A single turn carries every row of the set below to another of its rows. Some are shown first; where does it send the rows asked next?
sode: [  4.1 -13.9  23.5   5.4  -5.7  -0.5   7.4  27.8 -28.3 -17.0  -4.6  17.9]
funiz: [ -7.1   6.2 -30.3  12.2  -8.8  23.1  -0.6 -27.5 -21.0 -23.5 -13.8  18.4]
pap: [  2.0 -16.6  23.9  16.3  -8.8  12.9  16.4  22.2 -27.6 -21.0  -8.1  17.3]
zov: [-13.2  12.7 -23.4 -11.1  -8.9   1.3 -18.0 -10.5   5.0 -25.7 -12.4   4.8]
Meber: [-16.3  13.3  -9.1   5.4   1.1   6.3   5.9 -37.2  15.2 -22.0 -13.9   0.8]
kiz: [  8.4   4.0  -7.4  13.3  -5.3 -27.0  45.6  20.0 -21.9  -6.7  -7.3  23.3]
penuf: [-16.4  12.9 -11.0  -5.5   2.8  -5.6  -2.7 -31.5  11.9 -20.8 -12.7   1.1]
fub: [  9.9   6.2 -24.8   8.2  -5.9  21.4 -15.7 -11.9 -13.7 -12.3  -0.5  28.2]
Datod: [  4.0   1.5 -11.2  15.8  -4.3 -24.2  51.4  16.3 -24.5  -9.2  -9.8  21.2]
Vil: [  4.8   2.3  -8.1  21.8  -7.1 -17.1  53.8  15.0 -22.1 -10.1 -10.3  21.3]
gobe: [ -0.5   2.2   6.9  -1.3  -4.6  -6.2  53.1  27.6 -20.8 -16.8  -6.5  13.1]
Fozat: [-20.4  11.1 -25.1  -2.9 -11.8  10.2  -7.9 -17.0   2.0 -31.7 -17.3   1.0]
pupi: [  0.4  10.9 -14.8   2.3  -8.0  22.5 -19.8  -5.4  12.1 -19.9  -5.4  11.7]
vuga: [  4.1   6.1 -25.8  16.4  -7.9  29.7  -6.4 -19.1 -17.0 -17.6  -6.2  23.3]
som: [ -5.6 -12.3  18.1  -1.9  -5.7 -13.9   7.6  24.4 -34.0 -22.0  -9.4  12.9]
Pase: [  2.8   2.6   8.5  -2.4  -4.7  -5.5  50.0  30.8 -21.4 -14.3  -4.7  13.4]
pagos: [ 10.9   1.7  -5.1  23.7  -5.6 -12.3  52.8  17.5 -19.3  -6.6  -7.8  23.6]
tiru: [ -3.6  12.5 -17.5  -8.9  -6.7   8.2 -24.4  -2.7   9.5 -20.4  -5.9   9.3]
nufu: [ 13.8   2.1  -3.8  20.4  -3.9 -14.5  47.7  21.0 -18.1  -3.9  -5.1  25.9]
zubuv: [  0.9   2.9   8.9  -2.1  -4.5  -7.6  49.2  31.2 -20.2 -14.5  -4.4  13.0]
pekit: [-17.5 -14.8  14.6  11.3  -9.7  -1.4  25.5  12.1 -36.7 -30.3 -18.7   6.4]
tonon: [ -3.3   9.8 -32.3  -4.4  -6.1  -0.1 -16.6 -16.1 -23.7 -20.9  -8.8  17.8]
maz: [ -7.2  14.8  -7.3  -8.2   4.6  -8.5 -12.4 -23.0  16.8 -14.8  -7.8   5.1]
Das: [ -7.8 -16.4  20.4  18.8  -9.4  12.5  27.9  13.1 -31.4 -26.1 -13.5  12.0]
Pekig: [  1.6   4.6   3.6 -22.1   1.8 -26.0  27.8 -32.4  -3.5  -4.1  -4.2  18.4]
Tagug: [ 12.4   2.6  -6.0  16.6  -3.3 -23.7  43.0  22.4 -20.4  -4.4  -5.8  24.7]
neso: [  1.1  15.1  -3.0  -2.0   6.1   2.4 -13.7 -20.3  22.9 -10.1  -3.3  10.3]
Vom: [-16.6   9.9 -22.2   6.4 -11.4  24.0  -2.3 -17.5   7.4 -29.8 -15.8   4.2]
zur: [ -1.2   4.2   7.8  -0.9  -4.9  -6.2  53.2  30.3 -21.8 -16.2  -6.1  12.8]
Tak: [  0.9  12.8   0.1   5.8   5.7  15.0  -4.6 -25.5  24.1 -11.0  -3.4  10.8]
zezo: [-15.6 -14.0  12.1   0.6  -9.3 -13.7  17.2  18.5 -37.4 -28.2 -15.8   7.6]
bul: [  6.9   9.1 -27.7  -1.8  -4.8   7.1 -21.4 -10.9 -18.6 -13.8  -3.4  25.9]
tagov: [ -6.1   9.8 -14.6   9.0 -10.4  31.8  -8.4 -11.5  11.0 -24.7  -9.4   9.0]
Zipad: [ 13.0   0.9  13.2  -1.3   0.0   6.6  38.7 -33.0   5.7  -0.7   1.7  24.6]
gufi: [ 14.3   4.2   8.8 -20.0   3.4 -19.2  22.2 -24.1   2.8   2.2   3.5  25.8]
volam: [-10.7   8.2 -35.3   2.5  -8.9   7.3  -5.4 -24.8 -25.5 -24.7 -13.4  15.2]
tapom: [  0.9  -0.4   6.2  -2.5  -1.4   1.4  44.9 -41.4   0.3  -8.0  -6.1  18.8]
Koli: [ 20.1   2.9  14.2 -10.1   3.1  -2.1  25.4 -24.0   7.6   3.8   6.0  29.0]
veval: [ -8.2  11.0  -4.3  10.8   1.8  16.9   3.8 -32.2  20.3 -17.1 -10.0   4.5]
vimi: [ -0.1   2.6   8.0  -2.7  -4.3  -7.9  49.9  30.1 -22.3 -14.2  -4.8  11.7]
bep: [ -4.9   2.7   2.7 -14.6  -0.4 -14.7  41.4 -39.8  -4.6  -9.5  -9.7  16.6]
Mes: [  0.4   2.2   8.0  -0.3  -4.1  -3.9  51.8  30.4 -18.9 -14.2  -5.3  11.9]

tiru turns into pupi
fub turns into vuga
Pekig turns into gufi
Now find these:
Tagug turns into nufu
zezo turns into som
Meber turns into penuf

